0: [4 4 3 7 1 2 6 4 4 5 5 4 5 4 1 5 1 5 3 5 6 5 7 2 3 3 5]
1: [4 3 5 4 7 6 4 4 5 6 3 5 3 4 9 4 5 5 7 3 5 6 3 5 6 5 3]
2: [2 5 3 5 5 3 6 4 4 5 4 4 4 4 5 5 6 1 7 6 4 7 5 7 5 5 3]
3: [7 5 5 1 9 6 4 2 4 5 6 3 3 2 7 2 4 4 7 7 6 5 4 5 5 5 0]
4: [6 2 6 3 9 6 1 5 6 5 2 3 2 2 5 3 7 0 7 3 5 5 5 7 4 2 8]
5: [1 4 2 5 3 2 7 5 4 2 6 6 8 4 0 6 5 0 3 7 4 4 8 5 3 3 7]
6: [3 4 4 6 5 4 6 7 4 4 5 4 6 4 6 5 4 4 4 3 2 5 2 5 6 5 3]
7: [5 7 4 5 6 5 6 3 4 7 7 4 3 5 5 4 4 5 6 6 3 5 3 4 4 6 2]
8: [6 3 7 3 4 8 3 6 6 4 3 4 5 6 5 3 7 4 3 2 2 4 2 8 5 6 7]
9: [4 5 2 8 3 3 5 4 5 8 7 4 2 5 3 4 2 2 7 6 5 3 6 1 4 3 6]
10: [4 4 4 6 1 3 2 3 4 5 2 5 4 5 7 5 5 7 6 3 7 5 5 5 5 5 3]
11: [3 5 4 2 4 6 6 5 5 4 5 5 6 6 3 5 5 6 3 4 2 5 4 6 4 5 6]
12: [5 4 6 7 3 5 4 7 4 4 4 5 5 5 4 5 3 7 2 2 3 4 3 2 5 5 6]
13: [3 4 3 3 3 4 6 6 5 3 4 6 6 7 0 5 5 2 4 5 4 5 5 6 3 4 7]
14: [4 3 4 7 1 4 4 5 4 6 5 6 4 5 5 5 2 7 5 3 6 4 6 0 5 3 6]
15: [4 4 5 2 4 6 6 5 5 3 5 5 7 6 3 4 5 5 3 3 2 5 3 7 4 5 6]
16: [2 4 4 2 7 5 4 5 3 3 7 7 7 4 3 5 6 3 6 6 4 5 6 2 4 2 7]
17: [6 5 6 8 3 5 2 2 6 8 4 4 0 5 8 6 3 9 7 5 8 5 3 2 4 6 2]
18: [5 6 5 5 6 6 5 1 7 8 5 4 0 5 5 4 6 2 8 6 5 6 5 8 3 6 4]
19: [5 3 5 6 2 4 4 4 5 6 5 5 4 4 5 4 1 5 4 3 6 4 6 1 5 3 6]
20: [3 1 4 3 5 6 4 6 6 3 3 6 6 5 4 4 4 3 4 2 5 5 6 4 5 2 8]
21: [4 8 2 3 5 4 8 4 4 5 8 4 5 6 2 4 5 3 3 7 2 4 4 6 3 6 3]
22: [3 3 4 9 1 3 3 5 4 7 2 6 2 5 7 7 2 7 5 1 6 4 5 0 6 2 6]
23: [5 3 6 8 4 4 4 5 5 5 3 2 4 3 6 4 5 4 5 3 3 5 4 6 6 6 2]
24: [5 4 5 6 2 5 3 7 5 5 0 5 1 6 6 5 6 4 6 0 3 4 3 4 5 2 7]
25: [4 4 5 4 5 6 5 6 4 5 5 6 4 6 4 5 4 5 6 4 4 5 4 2 4 4 5]
26: [3 4 4 1 8 6 3 4 5 5 6 4 7 4 5 3 7 0 8 7 4 4 4 8 5 6 4]
27: [3 4 1 6 2 3 6 5 6 6 3 5 1 6 5 5 1 2 6 4 6 4 6 3 4 1 6]
28: [0 4 1 6 0 1 9 5 3 3 6 7 6 7 0 6 2 6 4 5 5 6 8 1 2 2 6]
29: [2 4 3 4 6 5 6 7 4 5 7 4 6 4 3 4 4 0 5 5 1 4 5 4 5 3 7]

[4 4 5 6 4 2 5 3 3 3 4 4 5 3 3 5 6 5 5 6 6 7 6 6 4 5 2] 2 23 10
[6 8 3 4 6 3 5 3 2 7 7 4 3 3 8 4 2 8 5 5 4 3 3 1 7 4 0] 7 3 1
[5 6 3 4 4 5 6 3 6 8 6 5 2 7 5 5 3 5 6 6 5 5 3 5 4 6 3] 7 18 25
[6 3 8 8 6 5 2 6 5 4 2 2 4 2 6 4 6 3 4 3 3 4 3 7 6 7 4] 23 8 6
[1 5 2 5 4 2 7 5 4 3 7 6 7 5 0 6 5 1 3 6 4 5 8 4 2 3 7] 5 13 29
[5 6 5 2 6 6 7 3 5 5 7 4 3 5 4 4 3 6 5 4 3 6 3 5 4 6 2] 7 11 25
[5 5 3 5 4 5 6 3 5 6 6 3 4 5 6 3 1 2 6 6 5 4 5 5 6 6 1] 7 2 23
[3 4 4 6 2 3 3 3 4 5 2 5 3 5 7 5 5 7 7 3 7 5 5 5 5 4 3] 10 1 14
[4 3 5 1 8 7 5 6 6 3 3 7 5 7 5 5 5 3 4 4 5 6 5 6 4 3 7] 20 15 11
[5 3 5 8 1 4 2 4 5 5 3 4 4 5 7 4 3 6 5 3 7 3 4 4 6 6 2] 10 23 19
[4 3 4 6 0 5 2 3 4 6 3 6 4 6 9 5 4 9 7 3 7 4 4 2 6 5 3] 10 14 17
[4 6 2 3 4 5 8 5 3 4 7 5 4 6 3 4 1 6 3 5 4 4 5 0 4 4 4] 25 0 19
[1 4 1 5 1 2 9 6 4 3 7 7 8 7 0 6 2 4 3 6 4 5 7 2 3 2 7] 28 5 0
[3 3 3 3 5 5 6 7 6 2 2 6 6 7 1 5 7 0 2 4 3 5 6 8 3 3 9] 13 20 15
[5 5 4 4 4 5 6 3 6 7 6 4 1 6 5 4 3 5 6 6 5 5 4 5 4 6 2] 7 18 25
[5 4 5 1 5 7 3 6 4 4 6 5 5 6 4 3 5 4 6 4 5 4 4 3 4 4 6] 25 16 11
[5 7 2 3 5 5 8 5 3 4 7 5 4 6 2 4 2 4 3 6 3 5 5 2 3 5 4] 21 25 7
[4 5 2 8 2 3 5 4 5 9 7 4 3 5 4 4 1 2 7 5 4 2 6 2 5 4 5] 9 27 19
[3 5 4 4 4 4 5 3 5 4 3 5 3 6 4 6 8 5 7 5 5 6 5 7 3 4 5] 2 11 25
[4 4 5 6 2 4 2 3 5 5 3 5 4 5 7 5 6 6 6 3 7 5 5 5 6 5 3] 10 1 23
[5 4 6 6 2 5 4 5 4 3 4 6 6 6 4 5 4 8 3 4 5 3 4 1 5 5 5] 12 14 25
[6 2 6 3 3 7 4 6 6 5 3 4 5 6 5 3 6 5 3 1 2 4 2 7 6 6 6] 8 15 11
[3 6 4 7 4 2 7 5 4 5 5 6 4 5 2 6 4 6 4 6 6 6 5 2 2 4 5] 0 25 14
[4 3 5 0 9 8 3 4 5 3 4 5 7 4 6 3 9 1 6 5 4 5 4 9 5 5 5] 26 4 8
[5 5 5 5 4 4 2 5 5 4 2 5 3 5 4 5 8 3 5 3 6 4 5 5 3 2 8] 24 20 25
[6 5 6 6 3 4 1 5 4 4 2 6 2 5 4 6 7 4 5 3 6 4 4 3 3 2 7] 24 25 10
[5 8 3 4 5 3 5 3 1 6 7 4 4 3 8 4 2 9 5 6 4 4 2 0 7 4 0] 7 3 6
[5 1 4 6 3 5 4 5 7 5 3 5 4 5 6 5 1 4 4 2 6 3 6 3 4 3 6] 19 14 20
[8 4 6 2 6 6 3 4 4 3 4 2 5 1 4 2 0 6 2 5 6 2 5 2 5 3 4] 19 3 12
[5 4 5 7 2 4 2 4 5 5 3 4 5 4 7 4 4 7 5 4 6 3 4 4 6 6 2] 10 23 19
[1 7 0 6 0 1 9 4 1 4 6 6 6 7 3 6 3 8 4 5 3 6 7 2 5 5 2] 28 0 14
[3 4 4 4 2 5 4 5 3 5 5 4 7 5 7 4 4 6 5 2 3 3 3 4 7 6 4] 6 12 25
[3 4 4 1 8 6 3 3 5 4 5 4 6 4 6 3 7 0 7 6 5 4 5 8 5 6 4] 26 2 3
[7 6 6 1 9 6 2 1 4 6 6 2 3 1 9 2 4 3 7 7 7 4 4 6 5 5 0] 3 1 7
[4 3 3 8 1 1 4 4 5 5 5 4 5 4 2 5 2 5 3 5 6 4 7 3 4 3 5] 0 19 14
[4 5 4 5 7 5 5 6 6 5 4 4 2 5 4 4 5 0 6 6 4 5 4 6 3 4 6] 2 29 18
[4 4 5 8 2 4 5 6 5 6 2 5 2 6 4 6 5 5 5 2 4 5 4 3 4 3 6] 24 12 25
[6 5 6 6 4 5 2 5 5 5 4 4 4 6 3 4 6 4 5 4 5 4 4 5 3 5 5] 25 23 12
[5 6 5 4 6 6 8 4 4 6 7 4 2 5 6 5 3 7 5 5 2 5 2 3 5 5 2] 7 25 6
[9 3 7 3 6 6 2 4 5 4 4 2 4 2 6 2 0 6 2 4 7 2 5 1 6 3 4] 19 12 3
[1 3 2 4 0 3 7 4 4 1 2 6 6 6 2 5 6 5 4 3 4 7 7 7 4 3 5] 13 11 15
[1 6 1 5 0 3 7 6 3 4 7 7 7 9 1 6 3 8 4 4 3 3 5 1 4 4 6] 28 0 14
